128 stands for zero in the data rows.
Every row has a hidden score. How much higher is the second row's score than the first row's in each pair? 20 means about the same, 40 much higher and 0 much lower. The score is a weighted sum of the row's numbers plus the product of two more (or one squared), each taken from its middle value.
tensor([157., 166., 113., 118., 151., 143., 108., 146., 131., 155., 139., 102.])
tensor([141.,  71., 166.,  93., 157., 192., 128., 212., 192., 100.,  43., 134.]) -> 32
tensor([160.,  91., 126., 121., 160., 192.,  62., 148., 139., 164., 135.,  88.])
tensor([176., 151., 135., 133.,  72., 196.,  40., 147.,  69.,  92., 145., 148.]) -> 8
tensor([ 87.,  84., 175., 244.,  73., 101., 123., 119., 204.,  85., 167.,  31.])
tensor([129., 102.,  74., 180., 111.,  96., 147., 109., 142., 128., 167.,  88.]) -> 12
tensor([144., 170.,  38., 118., 179., 162.,  96., 154., 134.,  84., 134.,  80.])
tensor([134., 156., 140.,  82., 157., 129., 128., 143., 124., 137.,  79., 128.]) -> 24
tensor([138., 113., 121.,  99., 165., 165., 128., 149., 149., 164.,  67., 145.])
tensor([142., 154., 117., 112., 173.,  70., 103., 145., 121., 162.,  95., 133.]) -> 19
tensor([120., 182., 119.,  64., 165., 118., 133., 142., 137.,  66., 112.,  94.])
tensor([119., 175., 157.,  85., 138., 164., 137., 144., 130.,  81.,  78., 126.]) -> 26
tensor([117., 122., 132.,  68., 142., 157., 134., 140., 150., 104., 137.,  87.])
tensor([184.,  13., 153., 135., 120., 142., 138.,  89.,  85., 183., 124., 175.]) -> 31
tensor([133., 120., 168.,  81., 147., 157., 187., 145., 131., 196.,  84., 118.])
tensor([158.,  97.,  78., 128., 158., 221., 199., 147., 132., 108., 128.,  91.]) -> 14
tensor([161., 149., 131., 110., 170., 151., 172., 152., 126., 167., 115., 118.])
tensor([121., 146.,  95.,  64., 171., 170., 116., 142., 135., 148., 103., 103.]) -> 16
tensor([ 66., 112., 159., 197., 148., 159., 122.,  43., 135., 198., 197., 148.])
tensor([123.,  94., 155.,  85., 141.,  93., 177., 193., 171., 148., 124., 126.]) -> 29
tensor([130., 140., 125., 112., 143., 171., 163., 169., 128., 119., 130., 101.])
tensor([143.,  66.,  70., 184.,  75., 127.,  78.,  18., 164.,  77., 226., 210.]) -> 22
tensor([159., 134., 221., 103., 146., 209.,  97., 148., 125., 159.,  99., 139.])
tensor([ 69., 117., 157., 147., 128., 119., 178.,  64., 132.,  96., 169., 129.]) -> 12
tensor([107., 205., 163., 120.,   7., 113., 127., 119.,   4., 103., 123., 170.])
tensor([133.,  94., 116., 144., 132., 100.,  95., 127., 161., 146., 131.,  83.]) -> 25
tensor([ 37.,  91., 124., 168., 195., 151.,  65.,  58.,  72.,  65., 184., 183.])
tensor([173.,  98., 142.,  74., 172., 134., 160., 171., 142., 172.,  82., 147.]) -> 18
tensor([104.,  71.,  95., 126., 101., 138., 113., 169., 179.,  70.,  87.,  65.])
tensor([133., 189., 156.,  92., 165., 167., 182., 169., 138., 153.,  83., 114.]) -> 15
tensor([ 74.,   0., 117., 114., 136., 183., 109., 122.,  85., 157., 166., 192.])
tensor([138., 164., 154.,  92., 114., 162., 151., 160., 118., 112., 123., 130.]) -> 6
tensor([134., 104., 120., 132., 146., 200., 133., 148., 114., 150., 144., 136.])
tensor([136., 123., 114.,  65., 165., 100.,  42., 155., 152., 165.,  64., 142.]) -> 27
tensor([ 45.,  72., 185., 138., 225., 120., 150., 104.,  37., 158., 191., 186.])
tensor([244.,  71., 235.,  87., 130., 144., 128., 119.,  71., 121., 149., 115.]) -> 6
tensor([147., 154., 208., 134.,  99.,  70.,  83., 155.,  65.,  80., 147., 161.])
tensor([130., 104., 129., 107., 151., 160., 162., 142., 141., 101.,  80., 131.]) -> 19
tensor([140., 145., 178.,  97., 175.,  72.,  60., 146., 124., 132., 114., 112.])
tensor([156., 182., 140., 127., 127.,  79., 148., 141., 119., 138., 101., 137.]) -> 20
tensor([ 72., 116., 120., 189., 108., 125., 149.,  95., 164., 121., 150.,  74.])
tensor([ 77.,  93., 118., 200., 112., 156., 148., 105., 164.,  96., 167.,  76.]) -> 21
tensor([151., 175., 149., 123., 125., 205., 205., 153., 133., 133.,  93., 146.])
tensor([134., 177., 140., 127., 158., 133., 123., 161., 130., 105.,  87., 136.]) -> 3
tensor([142., 180., 139., 135., 118., 110., 157., 149., 148., 125.,  94., 145.])
tensor([123., 156., 161.,  62., 151.,  75.,  74., 145., 137., 121., 113.,  94.]) -> 10
tensor([129., 157.,  71., 150.,  56., 123., 188., 143.,  80.,  88., 147., 138.])
tensor([126., 105.,  95., 108., 142.,  22.,  90., 154., 135., 143.,  76., 132.]) -> 27
tensor([112., 112., 174., 112., 106.,  90., 121., 102., 160., 141., 171., 115.])
tensor([ 85., 113.,  82., 150., 233., 116., 208., 100.,  25., 157., 200., 191.]) -> 15
tensor([124., 120., 161.,  74., 148., 128.,  64., 148., 137., 134.,  86., 118.])
tensor([134.,  73., 174., 183.,  74.,  93., 146.,  23., 179., 129., 231., 215.]) -> 25
tensor([133.,  86., 122., 134., 119.,  54., 158., 158., 150., 112., 147.,  82.])
tensor([154., 132., 134.,  91., 170., 129., 142., 145., 118., 220., 118., 103.]) -> 14
tensor([142., 133., 147., 115., 174.,  86., 117., 141., 121., 148., 141., 104.])
tensor([156., 149.,  99., 138.,  77., 154., 157., 147.,  30., 138., 138., 166.]) -> 18
tensor([144., 184., 139., 115., 153., 158., 216., 162., 141.,  84.,  85., 128.])
tensor([106., 101., 136., 106., 124., 165., 221., 174., 141., 119.,  58., 139.]) -> 17
tensor([154., 128., 188., 102., 175., 116., 143., 159., 128.,  75., 123.,  96.])
tensor([145., 137., 191.,  99., 176.,  56., 198., 143., 128., 178., 125., 110.]) -> 23
tensor([165., 158.,  90., 156.,  80., 120.,  93., 138.,  78., 103., 151., 143.])
tensor([156., 105., 102., 128., 138., 185.,  85., 107., 146.,  60., 180., 118.]) -> 17
tensor([126., 156., 178., 118.,  77.,  98., 142., 128.,  80.,  87., 125., 141.])
tensor([138., 144., 129., 107., 148., 144., 102., 154., 122., 120., 122., 102.]) -> 18
tensor([163.,  83., 152., 112., 146., 164., 119., 159., 127.,  88., 123., 101.])
tensor([ 97., 115., 152., 154., 117., 160., 135., 125., 161., 134., 124.,  91.]) -> 17
tensor([148.,  94., 131., 112., 141., 104., 112., 152., 127., 116., 107., 124.])
tensor([143.,  63., 142., 214.,  70., 189., 157.,  14., 188., 138., 237., 212.]) -> 25
tensor([142.,  93., 125., 141., 131., 150.,  64., 141., 142., 144., 119., 109.])
tensor([144.,  98., 162., 114., 149.,  91., 137., 148., 129.,  83., 121., 109.]) -> 17
tensor([164., 108., 173.,  96., 176., 126., 162., 156., 123.,  67., 100., 126.])
tensor([160., 105., 131.,  96., 177.,  83., 138., 145., 125., 127., 114., 145.]) -> 23
tensor([134., 165., 114., 130., 140., 101., 163., 134., 120.,  50., 116., 152.])
tensor([106.,  88., 158., 142.,  94.,  94.,  26., 141., 122., 128., 117., 101.]) -> 35
tensor([134., 144., 138.,  87., 137.,  97., 189., 150., 148., 147., 110., 139.])
tensor([126.,  91., 118., 160., 118., 125., 142., 121., 124., 146., 146., 103.]) -> 18
tensor([140., 162., 194., 107., 171., 177., 107., 151., 120., 140., 104., 126.])
tensor([123.,  58.,  80., 204.,  44.,  66., 106.,   0., 169.,  76., 211., 237.]) -> 28
tensor([150.,  90., 156., 141., 127.,  67.,  91., 132., 137.,  95., 143., 100.])
tensor([114., 196., 125.,  90., 144., 114., 169., 153., 141., 113.,  91.,  99.]) -> 9
tensor([  0.,  79., 113., 255.,  35., 136.,  95., 106., 255.,  93., 174.,   0.])
tensor([145., 158.,  46., 119., 111., 180., 230., 145.,  83., 185., 144., 145.]) -> 7
tensor([130., 152., 190.,  98., 186., 146., 153., 168., 128., 152.,  95., 115.])
tensor([141., 168., 180., 124., 115., 153.,  46., 143., 123.,  99., 122., 142.]) -> 19
tensor([ 27.,  83., 122., 156., 234., 162., 124.,  81.,  25., 176., 194., 200.])
tensor([131., 185.,  61., 112., 106., 136., 100., 136., 125., 147., 107., 138.]) -> 2
tensor([ 94., 106., 134., 147.,  97., 148., 130., 144., 146., 109., 105.,  88.])
tensor([139., 154.,  97.,  75., 165., 139., 142., 147., 138.,  57., 107.,  94.]) -> 13
tensor([127., 136., 156.,  84., 166., 117., 164., 140., 129.,  64.,  95., 107.])
tensor([121., 196., 119.,  91., 134.,  76., 124., 148., 147., 115.,  65., 131.]) -> 26
tensor([144.,  88., 140., 164., 143., 144., 122., 127., 158., 194., 166.,  78.])
tensor([146., 160., 177.,  93., 160., 164., 149., 148., 131.,  69., 102., 124.]) -> 9
tensor([127., 160., 149.,  91., 173., 110.,  69., 150., 136.,  73.,  93., 103.])
tensor([161., 111., 136., 100., 184.,  59., 107., 159., 137., 144.,  91., 138.]) -> 29
tensor([ 75.,   0., 107., 102., 169., 156., 131., 104.,  75.,  70., 162., 195.])
tensor([164., 109.,  93., 109., 141.,  94., 101., 156., 142., 228., 129.,  93.]) -> 17
tensor([165., 115., 153., 113., 167.,  88., 161., 149., 121.,  92., 103., 127.])
tensor([129., 176., 145., 124.,  78.,  82., 133., 130.,  57.,  51., 120., 162.]) -> 18
tensor([155., 164., 125., 143.,  65., 180., 152., 141.,  48., 148., 126., 150.])
tensor([136., 191., 215., 118.,  84., 121., 169., 126.,  98., 156., 118., 141.]) -> 25
tensor([133., 124., 126.,  99., 116.,  79., 199., 160., 115.,  93., 127., 133.])
tensor([121., 160., 176.,  91., 146.,  71., 139., 138., 119., 193., 118., 140.]) -> 19
tensor([126., 108.,  85.,  97., 150., 145.,  65., 140., 141., 140.,  97., 146.])
tensor([123., 200., 149., 149.,  44., 163.,  68., 120.,  19., 139., 118., 166.]) -> 15
tensor([147., 159.,  92., 155.,  93., 167.,  78., 135.,  52.,  90., 144., 148.])
tensor([123., 159.,  65.,  79., 156.,  79., 148., 157., 142., 163.,  70., 118.]) -> 26
tensor([168., 172., 151., 150., 102., 159., 119., 135., 113.,   6., 128., 148.])
tensor([149., 172.,  67., 107., 162., 181.,  89., 167., 139., 124.,  96., 118.]) -> 10
tensor([134., 105.,  91., 136., 103.,  79., 140., 115., 149., 219., 134.,  81.])
tensor([119.,  73., 208., 178.,  47., 105., 106.,   7., 170., 121., 204., 225.]) -> 23
tensor([140., 188., 154., 123.,  69., 162., 175., 131., 103.,  77., 111., 142.])
tensor([151.,  92., 163., 181., 105., 222., 113.,  95., 164., 183., 184.,  88.]) -> 6
tensor([141., 153., 113.,  88., 164., 203., 124., 159., 118., 115., 132., 102.])
tensor([113., 173., 215., 132.,  59., 152., 126., 132.,  58., 101., 125., 163.]) -> 29
tensor([142., 150.,  64., 148., 124., 132.,  63., 132., 102., 165., 134., 146.])
tensor([187., 121.,  90., 113., 113., 136.,  91., 113.,  38., 174., 135., 165.]) -> 19
tensor([ 60., 118., 162., 192., 109., 149., 169.,  57., 146., 151., 166., 132.])
tensor([142., 170., 133., 120.,  64., 111.,  50., 127.,  72.,  27., 124., 144.]) -> 20
tensor([122., 125., 135., 126., 109., 163.,  50., 157., 100., 128., 147., 126.])
tensor([142., 149., 179., 121., 135., 194., 126., 142., 128., 161., 104., 148.]) -> 22
tensor([155., 122.,  53.,  86., 168., 178., 148., 151., 148., 164., 104., 144.])
tensor([125., 135.,  93.,  88., 126., 132., 120., 156., 110., 147., 118., 100.]) -> 19
tensor([148.,  88., 141., 101., 175., 206., 129., 157., 129., 146.,  97., 134.])
tensor([146., 102., 202.,  92., 147., 202.,  83., 179., 160., 179.,  48., 124.]) -> 25
tensor([154., 104., 106.,  97., 166., 106., 221., 147., 129., 111., 117., 136.])
tensor([117., 169., 112.,  82., 158., 140., 101., 158., 148., 146., 107.,  80.]) -> 16
tensor([118., 178.,  45.,  80., 133., 144., 235., 148., 133., 142.,  77., 136.])
tensor([131., 109., 143., 110., 124., 120., 126., 140., 149., 189., 175.,  82.]) -> 19
tensor([ 39.,  96., 142., 208.,  56., 183., 116., 120., 222., 190., 144.,  16.])
tensor([143., 107., 199.,  90., 173., 136., 118., 148., 128., 144.,  96., 143.]) -> 15
tensor([139., 109., 119.,  92., 149., 155., 132., 141., 138., 170., 164.,  88.])
tensor([141., 163., 144., 110., 134.,  85., 181., 150., 126., 160.,  94., 131.]) -> 23
tensor([117., 173.,  67., 120., 118., 137.,  82., 136., 137.,  58.,  90., 145.])
tensor([166., 118., 105., 119., 155., 142., 103., 152., 127., 169., 111., 111.]) -> 26
tensor([171., 115., 146., 108., 147., 113., 158., 138., 107., 159., 144., 138.])
tensor([132., 165., 193., 126.,  61., 159.,  92., 133.,  45., 156., 119., 166.]) -> 19
tensor([155., 172.,  80., 148., 153., 100., 143., 151., 136., 143.,  99., 141.])
tensor([131.,  80., 180., 107., 121.,  83.,  92., 139., 143.,  81., 121.,  82.]) -> 26
tensor([143., 166.,  30., 126.,  74., 193., 123., 129.,  75., 165., 120., 135.])
tensor([128., 199., 171.,  98., 143., 149.,  98., 151., 149., 149.,  66., 140.]) -> 28
tensor([136., 141., 142., 148.,  39., 200., 156., 134.,  32., 188., 144., 158.])
tensor([119., 158., 119.,  80., 153., 118., 103., 160., 158., 120.,  76., 146.]) -> 18
tensor([164., 144., 122., 137.,  97., 154., 142., 150.,  66., 120., 147., 149.])
tensor([145.,  59., 121., 197.,  67.,  90., 145.,  17., 162., 132., 224., 222.]) -> 27
tensor([132., 143., 154.,  87., 156., 198., 119., 145., 129.,  95.,  84., 118.])
tensor([123., 152., 136., 109., 120.,  90.,  42., 148., 108., 134., 121., 131.]) -> 26
tensor([136., 168., 227., 124., 141., 168., 102., 160., 144.,  79.,  80., 134.])
tensor([147., 184., 114., 113., 156., 119., 104., 164., 148., 142.,  81., 120.]) -> 18
tensor([125., 119., 122., 110., 167.,  87.,  95., 149., 142.,  67., 140.,  97.])
tensor([127., 145.,  83.,  92., 116., 196., 149., 154., 123., 175.,  93., 116.]) -> 13
tensor([134., 101.,  93.,  77., 150., 194.,  98., 155., 151., 139.,  75., 135.])
tensor([163., 113., 174., 123., 132., 142., 187., 124., 134., 111., 164., 103.]) -> 19
tensor([164.,  85., 178., 114., 162., 118., 155., 149., 128.,  96.,  96., 132.])
tensor([ 69., 120., 180., 163., 171., 147., 125.,  61.,  76., 145., 183., 188.]) -> 10
tensor([130., 149., 147.,  74., 141., 101.,  58., 149., 131., 150., 113.,  96.])
tensor([119., 141., 115., 117., 104.,  93., 157., 145., 115., 135., 131., 100.]) -> 15
